Here is a table of points, one per row:
tensor([ 75.,   8.,   0.,  29.,  53.,  31.,  23.,  45.,  51.,  14., -47.,  23.,   9., -56., -24., -55., -46., -11.,  24., -17.,  21., -32.,  23.,  12.])
tensor([  5.,  12.,  -8., -23.,  15.,  34.,  -1.,  -1., -17.,  54.,  32., -36.,  34.,   5., -24., -33.,  19.,  -6.,  -2., -15.,   6.,  26.,   4., -10.])
tensor([-54., -48., -45., -32.,  15.,  17.,  19., -32.,  36.,  46.,   3.,  52.,  14.,   9.,  63.,  22.,   2., -18., -62.,  -8.,   0.,   1.,  -9., -24.])
tensor([ -6., -36.,  32., -34.,  -6., -38., -29.,   1.,  28.,  85.,  80.,   9.,  25.,  24., -34.,   4., -19., -33., -73.,  -9.,  25.,  52.,  11.,   6.])
tensor([-28.,  35., -25., -14.,  25.,  27.,  -6., -21.,  -3.,  35.,  16., -23.,  20.,  11., -26.,  16.,  18., -19.,  -9., -14.,   9., -29., -20.,  -2.])
tensor([-65., -42., -44.,  48.,  17.,  14.,  33.,  -4., -53.,  19., -13.,  48.,  24.,  11.,  14.,  54.,  43.,  22.,   7.,  -3.,  34., -12., -44., -61.])
tensor([-41.,  31.,  22.,  54.,  21.,  14.,  19.,  -8.,   9., -22.,  -7., -78.,  10., -38.,  -9., -47., -24.,   0., -57., -15.,  40.,   8.,  21., -16.])
tensor([ 61.,  40.,  27.,  34.,  22.,   4.,  -1., -14.,  22., -12., -44., -69., -53., -22., -19., -27.,  -7.,   3.,  20., -24.,  -7.,  39.,  37., -16.])
tensor([-60., -31., -63.,  16.,  10.,  61.,  13., -26., -58.,  18.,   8.,  13.,  18.,  14.,  15.,  46., -54., -11.,  24.,  24.,  30.,   4.,  13., -16.])
tensor([  28.,  -71.,  -12.,   95.,   14.,  -17.,   92.,   32.,   -5.,  -24.,  -32.,  114.,   46.,   19.,   12.,   16.,   17.,   20.,   41.,   50., -121.,  -28.,  -68.,  -49.])
tensor([-31.,   8.,  -7., -24., -90., -56.,  19.,  46., -28., -90.,  -3., -59.,  51.,  66.,  49.,  42.,  79.,  54.,  28.,  12.,  25.,  27.,  17., -15.])
tensor([ 24., -20., -23.,   1.,  22.,  60.,  23., -17.,  33.,  18., -11.,   5.,  16.,   7., -17.,   3., -31., -66.,  38., -13.,   9.,  46.,  23., -18.])
tensor([ -33.,  -20.,  -83.,   93.,  -67.,   27.,   80.,   63.,    9.,  -24.,   -6.,  127.,  -39.,   21.,  -27.,   71.,  -27.,   -1.,  -38.,  -22., -127.,  -30.,  -31.,  -47.])
tensor([ 52., -11.,  -1., -23.,   5., -18., -10., -69.,   8.,  59.,  90.,  18., -15., -39.,  -2., -46., -51., -15., -37., -19.,  23.,  24.,  -4., -41.])
tensor([ 22.,  42.,  21.,  29.,   7.,  50.,  15., -33.,  -9., -14., -29.,  -8., -42., -38., -25., -35.,  24., -15., -36., -15.,  29.,  25.,   5., -13.])
tensor([ -37.,   10.,   -3.,  -28.,   36.,  -22.,  -68.,  -50.,  -56.,   36.,  108.,   91., -121.,   -8.,   -7.,  -58.,  -38.,    5.,   27.,  -18.,   -3.,  -38.,  -42.,  -48.])
tensor([ -13.,    9.,   46.,   31.,   20.,  -47.,   14.,  -43.,   -8.,  -50., -106.,   49.,  -61.,   -6.,  -12.,    0.,   -3.,  -33.,  -28.,  -17.,  -36.,  -11.,  -10.,   -3.])
tensor([-69.,  51.,  62.,   8.,  -6., -18., -26., -38.,  42.,  -6., -39., -77.,  35.,  -2., -26., -27.,  57.,  46.,  30., -12.,  11.,  -1., -49., -54.])
tensor([-41., -36., -75., -30.,   5., -61.,  16., -35.,  29.,  75.,  43.,   8.,  13.,  25., -15.,  41., -15., -14., -46.,  -2.,   5.,  -3.,   8.,  -6.])
tensor([ -53.,   57.,   58.,   19.,  -96.,  -80.,  -31.,   43.,  -69.,  -18.,  -53., -100.,   27.,   -8.,   43.,  127.,   46.,   53.,  102.,   58.,   25.,   -8.,  -13.,  -59.])
tensor([ 21., -18.,  10., -17., -19.,  20.,  -7.,  10., -30., -28., -63., -39.,  45.,   8.,  12.,  39.,   6., -33.,  20., -12.,   8., -25.,  -3.,  60.])
tensor([-60.,  48.,  17.,  20.,  37., -18., -54.,   5.,  31.,  -7., -48., -69.,  24., -11., -13., -63.,  32., -14., -45., -15.,  31.,  -9.,   0.,   2.])
tensor([ 56.,  61.,  20.,  46.,  45., -31.,  85.,  47., -49.,   2.,  56., -12.,  -8.,   6., -11., -66.,  32.,  34.,  -4.,  81., -83., -38.,  11., -25.])
tensor([-49.,  43.,  19.,  20.,  -3.,  10., -10.,   1.,  42., -20., -35., -99.,   4., -23., -35.,  15.,   6., -34.,  29., -13.,   4.,  -5.,  -7.,  34.])
tensor([-29., -54., -40., -20., -12., -39.,   3., -29.,  54.,   4.,  23.,  20.,  37.,   3.,  47.,  60.,  34.,   6., -13., -25.,  25., -15.,  -2., -58.])
tensor([  2., -64., -38., -51., -54.,  45.,  11.,  13.,  33.,  -7., -39.,  28.,  50.,  66.,  91.,  40.,  96.,  68.,  31.,  15.,  -2.,  51.,  67.,  88.])
tensor([-42., -55., -61., -27.,  24.,   7., -14., -26., -11.,  86.,  50.,  46.,  22.,  17.,  66.,  14.,  38., -18., -44., -21.,  -2., -22.,  -1.,   6.])
tensor([  20.,   -9.,   -7.,  -47., -127.,  -91.,  -19.,  -85.,    6.,  -33.,   24.,   39.,    9.,    4.,  -23.,  -49.,   -8.,  -21.,  -58.,    1.,   22.,  -27.,   12.,   12.])
tensor([  1.,  -8.,  30.,  -6., -65., -37.,  -1.,  24., -27., -83., -38., -76.,  44.,  61.,  20., 107.,  90.,  62.,  31., -12.,  11., -37.,  -1., -41.])
tensor([ -20.,   13.,    7.,  -18., -101.,   96.,   91.,   41.,  -86.,   -7.,  -26.,  -13., -127.,    9.,    0.,   16.,    2.,   65.,   16.,   96.,   24.,   23.,   42.,  108.])
tensor([ -5., -34., -15., -21.,  30., -33.,  -9., -19.,  92.,  23.,  48.,  15.,   0., -42., -38.,  62.,  -8., -57., -37.,  -5.,  23.,  36.,   5.,   8.])
tensor([ 43.,  45.,  14., -40.,  35.,  51.,  -9., -15.,  -1.,   0., -60.,  18.,   4.,   8., -16., -51., -36.,  26.,  -4., -15.,  13., -23., -13.,   2.])
tensor([  67.,   10.,   27.,   -2.,   -3.,  -19.,  -26.,  -49.,   33.,   -3.,   14.,  -11., -119.,  -35.,  -21.,  -57.,  -92.,    4.,  -35.,  -23.,   10.,   -6.,  -47.,  -39.])
tensor([ 40.,  50.,  42., -12.,  26.,  34.,  15., -38., -12.,  -4.,   4., -41., -24., -27., -11.,   3., -13.,  11.,  14., -31.,   0.,  15., -18., -28.])
tensor([-39.,  40.,  44.,  -5.,  36.,  26., -26., -46.,  45., -20., -26., -48.,   8., -30., -23.,   5.,  -8., -15.,  -1., -11.,   0., -41.,  -4., -22.])
tensor([ 45.,   7.,  20.,  14.,   7., -62., -44.,   5., -33., -27.,  -7.,  21.,  -4.,  14., -16., -59.,  21., -26.,  -7., -16.,  29.,  35.,   6.,  76.])
tensor([-18., -71., -87., -33.,  15.,  21.,  23., -20.,   9.,  95.,  68.,  62.,  28.,  12.,  10.,  50.,  25., -22., -55.,  -7.,  40.,   4.,  -8.,  -8.])
tensor([ 15., -43.,  18.,   8.,   0.,  89.,  64.,  70.,  42.,  51.,   9., -17., -70.,  17.,   7., -40., -24.,  31.,  10.,  81.,  36.,   7., -14., -24.])
tensor([ 10., -42.,  -3., -12.,  28., -18., -29., -14.,  46.,  -6.,   5., -55.,  41.,  30.,   7., -42.,  -6.,  69.,  25., -13., -13., -25., -13.,  40.])
tensor([ 50., -14.,   6., -57.,  23.,  12., -36.,  16.,  22., -12.,  -5.,  -5.,  46.,  18., -29.,  -4., -26.,  -1., -15.,  -6.,   4., -42., -16.,  60.])
tensor([-17., -46., -46., -50., -23., -46., -15.,  59., -39., -62.,   2.,   1.,  49.,   7.,  60.,  43., -92.,  -2.,  41.,  -4.,  13.,  22.,  -4., 127.])
tensor([-48.,  39.,  28.,  40.,  22.,  34.,  -3., -37.,  10., -11., -35., -95.,  -6., -17.,  -7., -30.,   4.,  -6.,  -4., -18.,   3., -23.,  -5., -28.])
tensor([ -40.,   71.,  115.,   74.,  -43.,    7.,  127.,  124.,  -85.,  -26.,   36.,   96.,  -52.,  -35.,  -45.,  -70.,   56.,   12.,   -4.,  120., -127.,    2.,   -6.,  -42.])
tensor([  72.,   39.,   21.,   33., -108.,  -49.,  -91.,  107., -100.,  -69.,  -13.,  -42.,   24.,    4.,  104.,   92.,   44.,   27.,   83.,  127.,    7.,  -28.,  -31.,  -46.])
tensor([ 23.,  21.,  16.,  -1.,  25.,  16., -10., -43.,  26.,   3., -30., -76.,   7.,  -2., -13., -45., -52., -68.,  31.,  -4.,  -1., -34.,  12., -31.])
tensor([ 44.,  54.,  17., -35.,  32.,  20.,  -8., -16.,   0.,   6., -12., -13., -12., -26., -14.,  -2., -15.,   4., -43., -21.,  10., -12., -12.,  -9.])
tensor([ 37., -14., -20.,  -5.,  27.,  39.,  20., -19., -31.,  44.,  36.,   0.,  25., -21., -31., -15., -25.,  15.,  12., -29.,   5.,   6.,  -7., -35.])
tensor([  28.,    2.,   56.,   36.,  -46.,   -8.,   31.,   32., -127.,  -60., -115.,  -44.,  -18.,   11.,   23.,  127.,   75.,   34.,   19.,  -30.,    4.,  -25.,  -25.,  127.])
tensor([  -3.,   23.,   11.,  -12.,  -21.,  -17.,  -46.,   59.,  -93., -127.,  -30.,  -10.,   69.,    6.,  -26.,    4.,  -36.,   24.,   33.,    1.,   15.,   46.,   33.,  127.])
tensor([ 93.,  35.,   8.,   8.,  13.,  12., -25.,  -3.,  36., -31., -11., -52., -28., -17., -13., -55.,  -6., -12.,  11., -13., -14.,  35.,  58.,  25.])
tensor([ 62.,   4., -24., -25., -44., -51., -33., -56.,  49.,  24.,   3., -18., -58., -42., -15., -37., -64., -60.,  23., -12.,  12.,  16., -12., -36.])
tensor([-27.,  30.,  28., -28.,  23.,  18., -11.,  -3.,  29., -38., -12., -72.,  11.,  14., -22.,  -8.,   2., -46., -12., -16.,  19., -28.,  -4.,   7.])
tensor([-58.,   8.,  -3.,  19.,  -9.,  62.,  16., -36., -91.,   6.,  18., -53.,  40.,   7.,  37.,  72.,  32.,  51.,  15., -15.,  11.,  10.,  -1., -20.])
tensor([-67., -12., -32., -36.,  -9., -10.,   9.,  19.,  21.,  22.,  -2., -74.,  17.,  10.,  70.,  37., -49.,  -8.,  -2.,  -5., -18.,  -8., -12.,  77.])
tensor([ -13.,    1.,  -10.,  -24.,  -38.,   50.,   29.,   12.,   16.,   40.,   75.,   73., -127.,   30.,   35.,   -7.,  -66.,   21.,   27.,   96.,   39.,   39.,   32.,   -5.])
tensor([-37.,  22.,  -2.,   1.,  28., -29., -37., -29.,  26., -30., -36.,   5.,  21., -11., -23., -70.,  16.,  11., -24.,  -2.,  17., -10.,   9.,  35.])
tensor([ 45.,   2., -25.,   3.,  53., -17.,  42., -21.,  26.,  13., -12., -52.,  -6., -30., -11., -51.,  -8.,  12.,  27., -12.,  -1.,  34.,  38.,   5.])
tensor([-50., -23., -31., -38.,   1.,   9.,   0.,  28.,  57.,  24., -12., -82.,  32.,  11.,  53.,  50., -12.,   7., -24., -16., -31.,  -5., -13.,  55.])
There is one direction along which these points spread out most. How far along it is each point below, from 0 to 99? 50 is the average, and the first point above lies past it. One standard deviation of the points above along it is 16.
tensor([ -6.,  34.,  32.,  16., -16.,  -8.,  11.,  33.,  21.,  24., -21., -44.,  56.,  10., -23., -67.,  66.,  45.,  25., -13.,   5., -32.,  20., -34.]) --> 46
tensor([ 93.,  21.,  26., -19., -61.,   5., -42.,  60., -13., -56.,  -2., -17.,  17.,   0.,  20.,  40.,  54.,  44.,  11.,  63.,  27., -11.,  -6., -45.]) --> 31
tensor([ -2., -69., -31., -39.,  29., -14., -50.,  -5.,  -7., 104.,  75.,   4.,  57.,  33., -34., -20.,  11., -22.,  15., -20.,  17., -22.,  -9.,  -1.]) --> 66
tensor([ -5., -46.,  25., -27.,  25., -32., -70., -21.,  32.,  69.,  51., -14., -29.,  -1., -23.,   7., -65., -20.,  24.,  -9., -20.,  47.,  40.,  32.]) --> 66
tensor([-37., -32., -32.,  23., -12., -19., -67.,  41.,  50., -23.,  15.,  38.,  33.,   9.,  52.,   4.,  43.,  40.,  -1., -12., -43., -18., -38., -43.]) --> 46
tensor([-74., -99.,   7.,  50.,  42.,  -7.,  59.,  86., -31.,  34.,  94., 127., -35., -54., -14.,  71., -31., -18.,   7., -50., -45., -20.,  33.,  13.]) --> 56
tensor([ 21.,   6.,   8., -33.,  65., -13.,  -9., -50., -32.,  40.,  50.,  76.,  -7.,  -4., -34., -64., -21., -15.,   7., -22.,  42., -16.,  -7., -38.]) --> 73
tensor([ 90.,  40.,   0.,  -3.,  11.,  -7.,  -4.,  -4.,  26.,   1., -27.,   6.,  -6., -19., -17., -52., -14., -10., -37., -17.,  24.,  37.,  -4.,  11.]) --> 62
tensor([-40.,  51.,  30.,  51.,  10.,  49.,  15., -22.,  -6., -63., -89., -58.,  14.,   4., -11., -57.,  57.,  14.,  12., -16.,  22.,  35.,   9.,  -9.]) --> 41
tensor([-32., -38., -50.,   8.,  25.,  51.,  22., -19.,  59., -29.,  74.,  55.,   8.,   9.,   0.,  60.,  -7., -52.,  30., -14.,   4.,  42.,  -6.,  -3.]) --> 60
tensor([-48.,  27.,  -9., -30.,  -3., -71.,  13.,   0.,  18., -35., -77., -31.,  24.,  21.,  14., -25., -28., -13., -37.,  -6.,  -3.,   0.,  -7.,  41.]) --> 47
tensor([  0., -38., -53.,  12.,  57.,  39.,   5.,   9.,  48., -19.,   9.,  41.,  11., -42., -17.,   3.,   8., -13.,  14.,  -6.,  18.,  16.,   4., -38.]) --> 61
tensor([ 99.,  21.,  12.,  10.,  34., -25., -29., -15., -15.,  -5., -29.,  22., -46., -13., -34., -54., -23., -23., -31., -18.,  15.,  53.,  30., -17.]) --> 64
tensor([ 32., -41., -30., -23.,  24.,  -9., -19., -12.,   4.,  53.,  81.,   7.,  20.,  23.,  29., -26., -25., -16., -56., -32., -13., -24.,  -6., -37.]) --> 69
